In the rows, zero is written as 128.
Which row each row swaps with, under one turn or mirror:
The rows were stretched afterwards, more along some directions than others.
zokez: [118 130 133 142 123 117 139 130 140 140 122 159 126 193 183 131 152 103
 135 155 138 130 105]
doleg: [107 174 138 148 130 105 151 161  97 153 113 164 129 196 186 121 131 101
 165 155 138  74 129]
Giv: [123 152 142 154 117 110 132 123 129 145 124 180 127 162 158 143 137 126
 130 113 125  83  91]
vis: [133 128 154 138 101 128 123 130 149 164 108 127 116 155 144 123 109 124
 130 141 150 127 134]
fogu: [158 178 116 142 128 158 131 111 131 139 114 128 134 169 161 161 116  93
 158 135  92 107 116]
fazul: [117 166 119 159 131 121 111 102 139 109 145 154 131 143 143 134 143 119
 145 131  60 107 143]
Nam: [138 157 150 152 111 112 114 117 106 154 132 170 143 140 137 142 134 128
 139 113 102  92 118]
vime: [143 189 137 153 129 125 114 106 134 127 138 141 136 108 122 159 136  97
 149 125  75 126 128]
pipav: [ 99 168 132 154 140 119 127 121 139 112 135 142 118 140 135 141 133 115
 126 133  82 121 140]
dape: [156 184 125 140 145 157 133 120 125 140 108 126 136 167 152 158 119  86
 155 145  83 109 136]
Bave: [136 169 124 150 139 166 145 121 123 144 120 140 125 190 184 141 127 107
 167 126  99 104 135]
gome: [113 147 142 119 117 154 140 127 100 161 140 135 154 191 171 122 133 117
 121 144 110 130 101]
Fufi: [110 175 126 167 138  97 146 121 113 143 123 193 120 175 164 151 137 109
 158 141 107  62 101]
Noz: [120 148 130 123 114 165 140 118 108 147 136 135 158 175 176 141 135 112
 133 142  93 132  98]
Ruba: [107 138 150 123 122 153 140 128 115 161 138 116 145 172 165 129 124 121
 119 157 113 126 104]
Zarol: [112 155 134 121 121 154 149 116 113 143 150 126 137 188 172 124 124 121
 128 144  98 134 111]
gope: [109 139 129 128  74 137 106 126 127 150  95 149 151 141 178 148 108 117
 130 141 115 109 130]
lora: [125 167 146 167 124 111 125 108 137 138 131 166 129 150 131 151 123 126
 146 130 114  75 106]
rin: [133 176 115 147 142 148 143 127 117 147 100 129 128 183 176 152 120  99
 166 147  95  99 124]
purup: [152 168 121 150 141 162 127 116 121 148 111 124 139 157 168 155 129  82
 160 150  80  96 141]
Raz: [131 158 144 155 106  81 127 129 128 138 131 159 141 142 136 152 142 129
 140 109 113  86  89]
Savi: [150 167 129 135 145 148 142 128 135 138 108 130 125 182 164 155 120  94
 152 133 105 115 111]
zati: [142 147 125 164 139 114 150 116 123 122 116 189 133 175 133 159 122  87
 137 124 156 103 108]
Padef: [145 133 161 143 105 117 123 132 149 156 110 123 117 148 138 137 107 119
 136 137 148 124 133]
sezi: [121 139 135 122 122 144 161 115 125 131 100 136 117 145 168 146 117  96
 113 160 120 142  94]
Lila: [107 141 143 150 125  83 153 148 129 115 131 160 137 210 150 138 102 132
 109 109 157 119 111]
Pefu: [116 138 133 150 136 122 145 131 139 144 127 160 123 197 172 123 155 102
 136 155 146 130 100]
zoz: [114 176 144 157 130 103 149 158  98 157 126 161 132 183 177 117 133 105
 172 137 136  70 123]
vif: [109 136 130 148 131 123 141 131 140 150 121 161 120 204 187 122 151 102
 139 163 140 122 115]
dazu: [116 182 125 149 148 106 124 123 135 110 130 159 132 154 140 158 144 115
 139 142  67 118 124]
naz: [146 147 127 119 109 139 106 141 137 131 107 145 127 136 141 136 127 100
 152 133 121 130 109]
Nomes: [103 140 139 123 113 157 151 128  94 158 132 127 145 183 172 120 129 111
 122 138 120 133 113]
Lozu: [146 136 149 141 104 114 132 133 145 156 105 124 117 154 142 119 109 126
 131 132 144 118 140]
lelek: [112 138 140 137 127  88 141 143 136 116 141 150 135 194 151 116 107 144
 112  96 133 133 117]
tuz: [150 155 152 162 125 119 121 142 120 159 114 122 129 171 186 140 118  96
 146 125 117 101 107]
pelu: [151 180 137 151 136 159 131 120 119 147 120 117 144 159 156 161 112  96
 164 137  81 105 139]
muk: [132 173 143 129 116  88 140 128 139 135 137 163 139 162 165 142 138 137
 128 119 100 109  80]
dezal: [146 174 119 139 137 154 139 127 126 141 106 125 126 177 166 162 115  94
 148 142  89 110 127]
nosu: [115 132 129 150 125 121 137 131 136 140 117 168 120 203 182 119 155 108
 138 149 148 117 116]
vol: [109 154 129 145 134 114 112 116 143 113 154 135 136 131 118 136 137 129
 131 111  74 135 135]
falas: [134 155 121 160 139 128 153 112 125 121 110 186 132 172 133 162 122  88
 140 118 154 108 100]
fasul: [125 136 134 119 117 151 156 114 125 130 105 135 120 152 172 144 126  94
 114 158 111 140  91]
gezu: [108 138 139 122 117 162 145 125  99 160 143 133 139 189 175 127 132 115
 118 142 112 137 101]
Ziber: [126 132 140 139 125  80 133 146 148 113 137 149 134 186 138 129 101 139
 107 105 142 136 110]
duge: [109 162 154 155 150 138 118 123 139 138 140 168 125 178 176 153 131  95
 161 156 111 113 120]
kuga: [ 91 145 128 127 104 174 148 126 111 152 123 124 143 178 171 131 122 124
 125 138 121 139 112]
Delup: [149 147 146 162 124 111 119 143 119 159 115 131 133 172 197 135 121 100
 144 118 121 106  99]
Neso: [131 134 155 144 109 120 127 133 149 149 105 129 110 159 137 123 109 127
 130 139 156 121 141]
roga: [140 157 118 120 112 136 119 138 143 120 106 143 128 128 137 139 129 100
 153 133 109 127 104]
gumen: [120 166 140 160 139 103 154 115 125 142 129 182 131 164 139 156 135 121
 147 123 125  71 100]
pelun: [140 171 143 153 147 102 129 109 147 103 150 148 115 121 110 154 145 113
 152 120  71 117 128]
fiba: [115 150 126 142 119 115 101 117 136 123 143 147 121 126 128 134 126 126
 135 121  71 127 121]
mozuv: [109 135 132 123 116 167 140 117  92 161 136 132 138 175 176 114 132 120
 138 138 104 133 113]
rasi: [118 143 142 148  99 102 109 123 129 157 140 177 142 158 163 130 134 130
 138 107 121  96 100]
Fef: [100 178 131 146 146 114 137 113 156 111 129 159 114 145 132 158 124 107
 140 151  93 121 128]
gerid: [155 136 126 151 132 127 136 111 139 103 120 181 129 169 125 163 117  95
 131 101 145 128 106]

gope swaps with duge
pelun swaps with Raz
vis swaps with vif
nosu swaps with Neso
vime swaps with muk
Lozu swaps with Pefu

